In the rows, zero is written as 128.
runs of hidden systems
U, run 1 (9 x 26)
[[ 78 137  97 138 107 156 192  96 138 132 148  80 157 171 126 116 122 106
  143 120 164 174 119 110  94 142]
 [164  93 143 114 103  94 122 137  99 113 163  87  96 125 151 163  98 147
  128 106  70 138  80 176 111 123]
 [141 155 125 114 160 118  96 126 139 211  99  87 178 124 106 143 121 156
  184 157 123  90 152 115 141 123]
 [148 143  81 105  75 146 165 116  84 147 155 144 167 154 106  68 186 123
  115 127 142 161 125 162 108 153]
 [166 104 157 107 135  69 127 153  96  97 107 127 123  71 177 121 150 107
  133 117  71 142 105 119 171 139]
 [ 94 140 130 121 194 158  56 130 120 154 125 138 177 132 110 120 165 141
  129 132 180 103  98  81 165 111]
 [122 128 135 146  75 140 132 107 153 111 156 190  96 159 141 118 176 143
   69 143 116 159 169 166 155 127]
 [ 82 113 177 156 169 104 161 127 145 103  96  87  98  93 157 142 115  93
  138 148 120 169 142  96 149 148]
 [ 91 126 112 124 168 150  70 124 140 108 176  87 103 150  87 131 115 157
  101 128 172 119  76 136  91 108]]
U, run 2 (9 x 26)
[[126 138 102 101 124 125 162 145 142 145 172 136 118 111 104  77  83 148
   92 137 125 151  91 160  74  59]
 [165 137 109 120  96 113 134 133 199 119 141  83 163 123 181 150 130 106
  161  99  79  76 120 116 131 143]
 [131 113 132 140 120 164 120 110  27 151 101 126 164 174 110 167 133 127
  175  93 155 119 121 115 127 176]
 [168 135 156 110 130 110 135 160  87 178 124 190 105  90 107  92 120 151
   92 155  98 147 147 184 120  92]
 [129 161 112 112 158 130 140 158 201 128 122 114 164  80 148  81 172  80
  135 138 131  97 134  88 131 141]
 [127 101 116 141 109 157  90 119  85  56 138 150 120 164 133 149 170 112
  118  78 161 113  95 107 138 172]
 [135 106 180 150 142 102 109 130 114 131  88 188  74 116 130 159  84 167
  117 154 113 139 170 128 167  87]
 [ 72 167 118 138 156 158 169 131 201 163 144 125 138 124 113  79 112 105
  112 155 164 144 136 104  97  92]
 [143 107 116 136  76 135 140 127 160  61 178  88  99 148 162 153 133 101
  118  88 107 117  96 149  91 159]]
V, run 3 (9 x 26)
[[108 108 105 117 151 110 102  99  78 112  75 132 143 151  92 129 118 166
  155 147 173 152 132  73 170 107]
 [ 80 144 119 122 144 117 145 114 185 137 137 143 167 121 157  83 145 135
  107 152 137 167 118  80 172  64]
 [ 93 118 181 150 151 125 151 134 148 117 139  83 138 105 199 157 136  73
  142 105  96 141 103 103 142 158]
 [ 79 102 170 161 152 154  95 113 101 102 163  88  80 158 122 174 123 132
  107 118 151 158 101 150 109 153]
 [117 139 123 131 116 101 121  97 174 144 149  90  77 140  96 123 129 169
  105 190 115 176 167 186 115 114]
 [149 142  76 106 108 101 188 125 134 122 106  63 133 115 107  92 126  98
  170 146 121 151 144 126  88 163]
 [140  97  70  99 105 108 133 117  95  81 135  93 157 148 132 129  92 144
  158  86 130 126  59  88 119  97]
 [108 124 138 127 127 126 115  93 121 187 126 118 184 167 144 166  93 183
  161 132 115 135 126  98 175  70]
 [ 87 155 160 125 156 144 165 129 109 208 148 115 187 107 146  89 160 101
  125 141 123 179 114 135 133 127]]
D, run 4 (9 x 26)
[[105 173 116 129 128 137 117 103 195 190 136 106 172 139 124 105 186 133
  134 176 134 133 174 132 150 137]
 [124 100 139 137 106 112 161 114  78  80 111  99 122 123 156 129 173  82
  141 114 118 175 131 128 139 205]
 [105  97 151 125 184 102  74 138 113  79 141 122  78 103 120 132 104 157
   91 137 141 148  80 114 142  79]
 [ 86 158  99 134 134 131 119  94 211 169 132 100 152 160 108 118 128 160
  136 175 154 134 164 106 142  94]
 [124 114 105 134  70 122 209 102 107 107 129  82 144 149 156 126 140  86
  154 109 110 176 130 126 115 178]
 [134  87 154 112 161  96 107 150  85 103 152  98  96 100 142 146  78 146
  118 104 101 143  53 137 117  90]
 [110 159 111 115 155 135  85 114 168 207 148  96 163 152  92 128 123 183
  141 165 141 114 134 134 129  86]
 [148 133 100 116  65 123 177  98  98 146 128 101 172 155 141 107 187 107
  151 129 109 166 153 154 130 187]
 [146  89 152 103 157  82 112 151  55  88 123 124 114  78 147 116 135 117
  115 107 101 156  67 126 148 125]]
X, run 5 (9 x 26)
[[108 114 148 136 119 139 173  99  64 185 123  94 172 167 136 166  81 144
  175 106 114 159 111 122 127 118]
 [152 133 136 104 116 118 158 142 102 185 185  94 138 110 126 101 118 138
  117 129  81 163  87 200  86 106]
 [163 139 129  96 160  94  89 148 139 149 126  47 150  84 130 124 170 113
  160 140  95 103 111 142 124 170]
 [131 123  93 101 143 125  56 109  63 126 121 110 166 150  93 118 198 150
  140 127 165 135 101 118 154 158]
 [120 113 121 105 124  72 109  98 114 117 125 148 120 123 125  92 155 180
   95 170 119 195 129 125 186  79]
 [ 53 136 147 138 175 122 134 116 181 133 144  94 148 109 158 112 145 117
  115 151 140 169 109  83 161 101]
 [ 86 116 154 155 112 162 105  97 155 121 189  97 132 176 176 179 146 132
  112 101 121 136 100 138 143 137]
 [118 107 177 160 119 109 129 101 102 151 122  86  78 148 127 192 100 149
  147 146  94 169 162 171 131 152]
 [106 139 110 125 146 126 150 126 123 143 143  54  98 132  72 105 114 119
  131 158 151 169 124 162  61 154]]
W, run 6 (9 x 26)
[[140 128 163 104 171 104  75 152 146 172 159 101 159  89 161 142 131 149
  130 124  83 101  82 133 153  85]
 [124 123 149 126 145 123  64 102  79 163 125 109 169 145 128 150 204 148
  144 136 128 139 125 134 187 167]
 [118 121 134 118 131  96 117 118  90  96 120 157  98 107 113  76 195 133
   80 163 139 203 140 141 162 138]
 [ 86 132 125 128 191 109  99 144 186  67 124 114  98  83 122  95 135 112
  100 155 163 134 111  80 140 106]
 [ 82 114 110 153 123 142 110  86 179  78 136  83 144 177 154 174 137 123
  150 112 153 116 121  70 152 137]
 [ 89 109 143 155  86 127 190  76 115 128 127 114 113 175 145 156  98 139
  134 137 122 205 152 131 133 125]
 [ 93 145 143 129 146 134 178 136 157 175 167  88 115 117 115 103  83 124
  109 152 121 169 113 161  71  93]
 [150 140 105 102 130 111 101 134 179 156 172  32 147 120 132 142 129 135
  153 128  91 100  96 157  96 138]
 [170 114  97  92 104  84 113  99  62 151 102  81 162 146 111 134 137 167
  183 135 105 149 122 136 148 137]]
V, run 7 (9 x 26)
[[119 145 112 122 133 121 149 113 133 172  68 152 181 139 126 115 117 141
  170 152 138 132 170  67 175  98]
 [ 99 132 133 123 146 151 164 148 126 129 154 149 185 105 175  89 146  86
  109  91 135 143  73  85 141 104]
 [110 103 200 152 165 123  80 140 133 123 150 109 101 108 177 195 121 128
  118 109  95 116  99 134 160 127]
 [ 84 139 163 164 158 159  98 110 121 150 133 115  87 148  84 141 161 130
  107 166 168 152 174 161 118 177]
 [149 131  96 105  99  88 155 130 164  90 142 116  78 105 113  68 156 124
   93 166 114 172 147 169 104 136]
 [161 109  86 123 117  93 149 130 142  72  81  85 108 122 122 148  83 117
  184 117 124 102 134  82 109 144]
 [106 120  73 133  94 165 133  95 125 119 142 141 176 200 125 143 105 157
  142  98 165 119 106  84 133  91]
 [123 133 165 130  92 123 177 117 134 201 155 151 172 138 183 138 107 148
  129 127  69 159 129 144 161  75]
 [116 142 182 134 183 151 147 170  86 184 135  98 139  91 130 127 112  84
  143 116 120 125 102 147  87 158]]
P, run 8 (9 x 26)
[[151 136  97 126 112 165 122 136 134 124 101 160 185 153 143 147 122 116
  169  81 151  51 128  66 143 133]
 [157 115 157 142  83 162 172 145  57 141 118 220 140 140 158 129 126 111
  118  82 110 129 135 138 135 134]
 [155 148 172 140 160 139 150 193 140 145 116 172  84  67 124 114  98  89
  109 132 115 100 152 154  87 137]
 [153 142 105 134 139 160  84 160 164  89 129 124 108 119 103 129 163  90
  130 115 157  51 139 130  91 191]
 [186 100 100 125  81 113 106 121  70  72  86 168  99 150 110 146 143 139
  141 111 132 112 160 130 142 163]
 [152 123  94 117 132 121 150 157  94 115  87 192 111 114  86  93  76 139
  126 128 153 122 138  99 109  79]
 [146 145  89 127 101 159 164 154 199 102 140 165 141 132 151 114  96 100
  122  96 133  73 121  94  99  97]
 [159 114 158 154  93 157 154 142 105 122 103 151 140 145 172 184 106  94
  173  77 103  79 149 113 128 173]
 [158 129 162 135 139 163 129 162  46 159 122 181 102 117  93 130 110 116
  119 110 140 115 128 169  82 152]]
W, run 9 (9 x 26)
[[136 106 167 113 144 126 123 148  61 162 156 145 165 111 165 143 102 140
  121  88  92 137  59 135 144  86]
 [123 142 178 136 160 141  54 128 133 186 153 146 126 128 123 148 168 164
  102 159 119 119 144 165 159 123]
 [131 137 138 127 151 115 111 135 117 123 105 114 126  94 118  94 222  95
  126 161 137 145 163 138 151 205]
 [124  93 106 115 154 104 107 139 103  22 117 122  86 105 116 104 145 108
  103 116 163 151  87  92 130 139]
 [ 85 120 107 156 142 131 100 103 190  82 113 137  99 163 116 153  88 161
  123 147 171 111 147  72 149  85]
 [ 86 146 123 160  87 158 204  93 179 149 129 125 161 173 157 136 117  99
  150 128 136 152 170  97 131 137]
 [123 114 157 134 100 129 208 137 114 136 165  95 118 123 168 136  80 101
  126 101  84 169  92 161  84 122]
 [137 134 148 120 163 130  87 143 131 180 158  74 112 129  99 164  79 161
  137 140 112 106 106 177  84 109]
 [166 152  86 102 106 119  96 116 125 179 126  92 165 145  86 115 182 151
  158 160 122 110 159 163 119 167]]
Y, run 10 (9 x 26)
[[142 138  87 112  93 114  98 116 214  88 173 126 100 139 129  97 169 150
   85 148 113 120 135 155 125 113]
 [116 120 138 131 144 103 156 124 116 118  63  92 158 113 159 147 125  92
  191 128 123 136 143  61 169 159]
 [115 104 122 134 123 167 128 130  63 102 150 186 115 158 105 121 109 143
   91  97 167 142  91 128 110  98]
 [136 149 140 133 110 108 148 124 227 159 142 129 102 118 154 131  96 153
  114 164  78 129 172 146 133  78]
 [ 92 145 146 140 173 165 141 133  92 170 119  77 171 121 120 128 156  73
  165 121 159 132 122 112 107 195]
 [164  92 122 129  77 124 110 127  99  76 168 139  77 152 132 149 129 148
   95  99 103 133 106 182 106 139]
 [150 142 116 109 155  79 113 130 157 165  82  97 130 102 105 131  95 166
  171 176 108 113 165 108 144  91]
 [104 144  79 117 123 172 134 123 107 129 152 131 192 154 111  80 188  98
  122 106 184 135  96 104 116 151]
 [157  99 150 133  77  99 152 127 143  88 144 153 109 126 200 160 110 131
  119  96  60 129 121 130 160 101]]
P, run 11 (9 x 26)
[[127 111 163 129 106 116 124 112 108 125 128 128 170 130 201 153 191 110
  134 102  90 145 118 119 193 161]
 [ 99 121 198 140 196 121  97 145  70 152 113 152 104  93 124 124 138 131
  100 151 137 172 124 131 156 118]
 [ 87 155 123 139 157 137  96 126 211 112 165 123  86 116 106  92 171 130
   71 173 157 140 147 147 117 122]
 [112 107 111 144 109  98 133  87 161  65 101  71 104 152 136 156 151 119
  153 142 132 153 163 101 153 171]
 [ 95  88 124 134 137 119 126  98  63 100 122 108 116 163 111 150  77 161
  134 116 156 178  89 105 132  97]
 [107 142 119 133 103 137 150 110 191 172 170 135 125 159 129 131  74 173
  107 147 119 140 134 148 112  46]
 [116 149 127 137 109 134 186 114 165 180 129  57 177 141 157 143 123  94
  183 125 102 131 143 124 112 163]
 [140 105 153 113 131 122 113 134  47 149 161  80 151 127 147 148 142 126
  140  90  94 146  62 167 118 156]
 [151 146 147 105 156 106  66 142 136 196 145 135 127 106 106 119 147 181
  114 170 101 122 138 175 146  93]]
D, run 12 (9 x 26)
[[ 99 136 123 129 161 136 150 135 131 129 139 116  71 112  67  86 101 124
   98 163 163 168 131 156  67 116]
 [157 133  62  99 107  98 116 128 214  89 148  66 121 123 123 115 132 130
  144 135 116  91 120 125 104 126]
 [143 100 101 122 104 120 137 105  55 114  85 106 158 169 122 163  90 145
  192  94 139 125 111  85 137 134]
 [128 120 120 107  99 139 147 126  88 157 172 181 155 146 136 104 111 165
   90 110 117 165  80 146 130  55]
 [147 156 154 110 136 110 148 149 169 208 135 112 180  84 169 121 133 120
  150 146  73 114 134 137 145 112]
 [117 132 154 140 157 164 107 140  68 152 132  92 157 131 126 144 182  84
  152 104 143 118 109 138 113 216]
 [139 107 154 129 130 107  58 124 114  94 147 161  68 128 124 137 173 164
   77 150 121 144 138 171 158 131]
 [115 148 117 119 168  98 132 127 152 134  71 141 116 101  90  84 138 134
  130 191 158 152 183  92 155 113]
 [ 96 127  82 127 121 145 156 123 162  62 146 112 148 138 146  98 160  78
  121 101 167 136  98  74 119 151]]
Y, run 13 (9 x 26)
[[175  95 137 128  61 102 149 116  87 111 128 115 127 152 170 182  99 136
  157  87  70 125 124 155 133 148]
 [154 139 123 100 159 120  96 144  77 200 107 141 160 121  79 117  98 178
  151 145 133 111 122 132 128  82]
 [135 161  91 103 109 142 110 129 177 148 180 136 176 129 144  79 209 123
   96 134 122 121 113 145 140 126]
 [140 104 176 133 138  99 115 135 108  99 100 125 140  99 195 163 154 101
  152 101  89 125 118  91 186 155]
 [115 114 154 140 170 145  67 135  77 115 110 186  91 133  85 136 122 162
  101 135 176 125 130 117 141 100]
 [110 156 117 133 121 112 142 117 215 121 141 150  90 115 118  83 155 131
   80 184 132 159 176 143 132 105]
 [ 88 122 147 143 161 130 174 137 127  96 109  73 129 104 155 129 125  61
  154 115 141 156 111  87 118 172]
 [126  93 125 149 105 154 118 120  98  86 146 137  74 173 107 177  68 150
  117  95 146 122 105 141  92 114]
 [145 152 110 126  99 114 161 109 176 191 114 113 129 145 102 130  91 167
  154 177 108 132 187 151 111  97]]
X, run 14 (9 x 26)
[[139 123 116 152  95 163 110 126 190  99 169 104  88 164 132 179 104 127
  129 102 124  71 129 150  79 148]
 [168 116 116 141  84 117 162 111  86 133  70 116 114 161 110 166  88 134
  194 125 115 119 183 127 114 169]
 [148 131  82 102 124 128 181 151  73 126 123 137 136 116  80  71  91 118
  128 117 149 146  98 129  69 110]
 [181 138  87  82 120  98 120 161 183 121 143 122 163  91 152 100 118 128
  142 111  91  75  90 111 121  84]
 [139 138 136 121 139 148 109 130  89 177  93 149 210 132 149 142 156 123
  171 102 131  85 125  82 170 138]
 [140 129 163 124 124 143 116 144  63 167 144 210 133 119 127  97 160 147
   79 132 123 156 127 168 154 106]
 [124 151 177 126 183 108 102 161 194 131 127 138  86  64 134 105 160 108
   95 171 112 125 161 141 138 131]
 [ 94 139 127 158 147 175  77 119 164  83 127 128 119 157 116 143 181 101
  120 128 185  94 148  98 130 184]
 [131  92 126 154  79 123 129  97 114  66 110 171  62 174 125 165 111 157
  110 131 135 152 169 132 150 125]]
M, run 15 (9 x 26)
[[124 158 131 131 134 181 106 146 176 186 170 114 188 145 155 148 136 114
  146  99 121  58 104 124 115 128]
 [178 130 157 130  91 127 139 121  67 178  91 131 157 135 142 156 156 120
  175 122  87 123 170 154 150 188]
 [150 130 143 113 183 125  97 169  56 145 109 151 101  85  69  85 142 123
  107 144 153 133 119 154 105 141]
 [141 142  98 115 145 137  64 152 189  82 136 171 125 114 127  98 186 125
   94 128 152  69 125 108 152 119]
 [116 115 121 144 125 117 148 113 129  86  59 131 142 139 148 146 134 104
  177 121 145 121 169  51 170 156]
 [ 96 100 170 163 133 160 170 133  73 105 120 184  82 138 126 143  81 115
  101 108 151 164 127 126 114 114]
 [128 146 152 151 124 133 127 145 230 136 163 150  71 114 140 136 100 134
   89 152 102 110 166 157 109  97]
 [117 152 110 145 124 148 158 121 178 148 130  49 146 146 123 144 120  89
  180 126 134  99 149 121  81 185]
 [174 103 111 129  76 143 137 123  49 120 132 133 117 171 107 161 103 139
  149  85 119 116 116 171  88 158]]
M, run 16 (9 x 26)
[[110 127 161 150 131 127 132 149 221  89 161 156  85  97 184 132 126 104
   81 124 102 122 127 127 136  99]
 [ 90 129 154 167 140 137 134 106 173 133 121  52 114 152 138 189 109 107
  175 135 129 120 158 110 124 172]
 [129 119 125 145  83 161 151 103  73 143 148 132 100 184  91 146 121 145
  118 124 141 157 146 188  83 158]
 [188 141  81  90 105  90 131 148 163 127 134 133  97 105  92  86 106 159
  115 156 101 116 139 172  87  93]
 [137 138  69  97 144 136 127 147 150 126 134  86 193 119 124 107 115 112
  169  98 146  80  70  71 106 115]
 [155 104 145 126  90 137 131 120  62 144 117 171 179 155 173 166 123 141
  153  73  99 111 107 111 174 113]
 [124 141 192 131 173 112 133 155  97 203 101 172 127  80 126 111 117 135
  117 166 109 156 158 143 153 101]
 [101 154 153 131 172 159  99 160 167 132 164 116 130  92 138  95 200  81
   88 136 144 116 116 142 117 169]
 [145 106 128 142 116 110  77 105 133  70 104 100  95 144 134 171 174 124
  152 130 126 112 159 122 156 198]]

runs to name
run 17 (2 x 26)
[[110 110 126 135  68 120 163  78 113 143 158 128 122 182 138 144 107 176
  111 138 104 196 135 163 139  90]
 [127 139 116  93 128  83 164 127 155 163 162  78 129 101 125  81 108 148
  116 164  92 179 104 164 104  83]]
 : M
run 18 (2 x 26)
[[130 113 139 144 156 156  42 147 138  84 129 169  80 136 109 167 119 151
  102 111 160  67 125 115 133 117]
 [127 145 122 154  93 136 145 103 172 149  93 174 106 164 105 136 110 159
  136 175 139 125 220 124 138 113]]
 : X
run 19 (2 x 26)
[[118 160 111 134 167 175 102 157 191 155 160 113 124 124  92 121  98 124
  120 129 164  69 114 134  67 113]
 [185 128  99 122  61 117 130 112 151 121 120 101 147 156 149 161 144 127
  175 109  90  85 162 144 127 178]]
 : W
run 20 (2 x 26)
[[ 87 125 114 113 148  98 164 123 148 117 136 142 139 105 138  72 109 134
   97 143 142 186  96  88 148  50]
 [ 88 140 127 135 133 136 152 117 202 147 160  61 176 143 176 145 122 109
  152 120 113 126 101  94 134 119]]
 : D
run 21 (2 x 26)
[[132 160 136 136 132 120 167 141 217 173 110  98 147 106 152 136 101 109
  167 148  96  99 168 110 125 119]
 [138 112 124 120 102 148 154 131  59 141 154  91 182 148 155 145 132 102
  160  68 116 131  63 133 106 163]]
 : W
run 22 (2 x 26)
[[ 94 141 149 137 114 136 169 114 163 153 175 157 100 129 133  95 120 141
   71 158 111 186 138 171 120  76]
 [127 136 118 116 125 100 146 131 205 118 166  37 124 104 154 123 134 101
  136 139  90 134 109 145 100 146]]
 : M
run 23 (2 x 26)
[[ 78 136 151 168 134 128 169  96 173 156 102  79 114 150 129 156 105 120
  163 166 135 164 188 112 130 146]
 [109 128  96 121  99 143 191 119 115 128 178  71 141 149 124  97 121 102
  127 115 132 176  84 153  68 146]]
 : W
run 24 (2 x 26)
[[110 120 129 140 170 122 100 127 150 115 116  32 112 131 119 182  93 115
  177 120 138  92 113 104 103 163]
 [159 126  84 116  94 134 106 108  96 144 133 129 116 179  65 140 102 182
  134 139 145 114 142 169  91 115]]
 : U
run 25 (2 x 26)
[[100 113 164 156 116 140 107 109 127 108 147 199  79 152 136 138 150 157
   65 145 136 163 156 147 164 102]
 [106 157 146 140 156 106 174 142 195 136  97 128  94  82 130  95 109  99
  122 177 122 150 183 112 124 114]]
 : D
run 26 (2 x 26)
[[158 156 107  98 130 117  86 124 152 186 117  99 203 125 131 124 177 145
  167 143 110  89 136 120 160 138]
 [136 119 129 100 126 111 133 125  50 133 119 149 185 113 152  84 198 115
  124 118 118 171  99 114 178 138]]
 : P
run 27 (2 x 26)
[[171 132 155 115 155  96  78 144 101 145 105 118  72  93  84 127 151 148
  129 170 111 127 165 183 120 167]
 [150 143  66 101 142 112 113 136 124  91  89 135 119 111  63  67 163 121
  132 155 177 119 151 106 113 148]]
 : V
run 28 (2 x 26)
[[ 94 137 124 116 162 162 149 157 120 129 174 109 145 108 121  78 138  85
   97 111 155 152  59 132  77 127]
 [174 118 128 116 107 103  62 132 176 106 152 100 118 124 161 169 139 158
  133 114  76  77 121 147 154 125]]
 : X
run 29 (2 x 26)
[[100 107 151 135 137  97 140 110 124 119 164  53  77 127 125 143 109 137
  115 151 109 197 104 172 101 133]
 [119 135  94 118 141  96 124 108 151 138 130  32 111 135  81 131 108 150
  157 168 134 156 131 142  93 136]]
 : V
run 30 (2 x 26)
[[118 128 171 154 112 171 145 125  99 162 156  99 153 152 167 164 158  85
  144  95 110 130 117 159 114 202]
 [180 102 155 116 119  94  91 139  64 136 125 124  80 117 110 159 115 167
  132 132  85 131 132 189 121 140]]
 : Y
run 31 (2 x 26)
[[126 103 150 115 156  78  70 132 163  94 166  93  97 101 163 152 126 156
  102 133  89 139  80 134 162  87]
 [ 77 133 138 138 171 130  88  92 112 168 104  83 158 151 108 149 157 146
  162 167 161 152 149 100 171 144]]
 : W
run 32 (2 x 26)
[[123 131 141 141 105 116 106  94 201 148 146  71 143 155 174 181 137 146
  157 138  89 115 150 130 165 133]
 [106 106 157 146 129 131 169 105  33 150 110 103 113 150 101 141 118 124
  148 134 141 193 138 147 110 171]]
 : D
run 33 (2 x 26)
[[110 134 125 115 156  96 115 126 181 127 178  47  94 104 117 108 131 137
  103 162 110 164 102 171  98 122]
 [124 123  75 108 103 125  89  90 147 112 171  50 161 178 121 141 159 156
  150 120 133 129  89 128 124 140]]
 : M
run 34 (2 x 26)
[[155 134 161 138 148 143 113 156  63 136  81 160 114  98 104 119 176  91
  135 131 141 111 168 142 124 207]
 [146 126 130 133 162 138  75 162 126  70 105 181  63  98  89 111 152 117
   98 136 169  89 151 121 118 154]]
 : M
run 35 (2 x 26)
[[113 145 144 136 149 148  55 120 169 151 176  75 118 145 120 153 184 142
  118 146 131 111 126 172 122 164]
 [151 128  76 115  91 104 117  92 102 119 102 101 131 159  91 112 184 146
  153 155 141 154 171 138 140 181]]
 : M
run 36 (2 x 26)
[[137 127  87 124  66 115 176 110 164  75 146 129 132 137 159  91 180  94
  114 121 117 156 139 125 132 157]
 [124  85 160 133 163  94 129 144  96  81  94 111 107 102 156 170  68 121
  153 103 114 131  93  76 148 108]]
 : D
run 37 (2 x 26)
[[142 115 118 109 136  70 162 142  99 100  95 159  85  86 104  76 104 137
  105 154 121 184 135 126 132  88]
 [103 137  96 127 168 138 110 145 217  90 141 108 131 121 134 122  93 118
  124 120 156  80  97  69 114  80]]
 : P
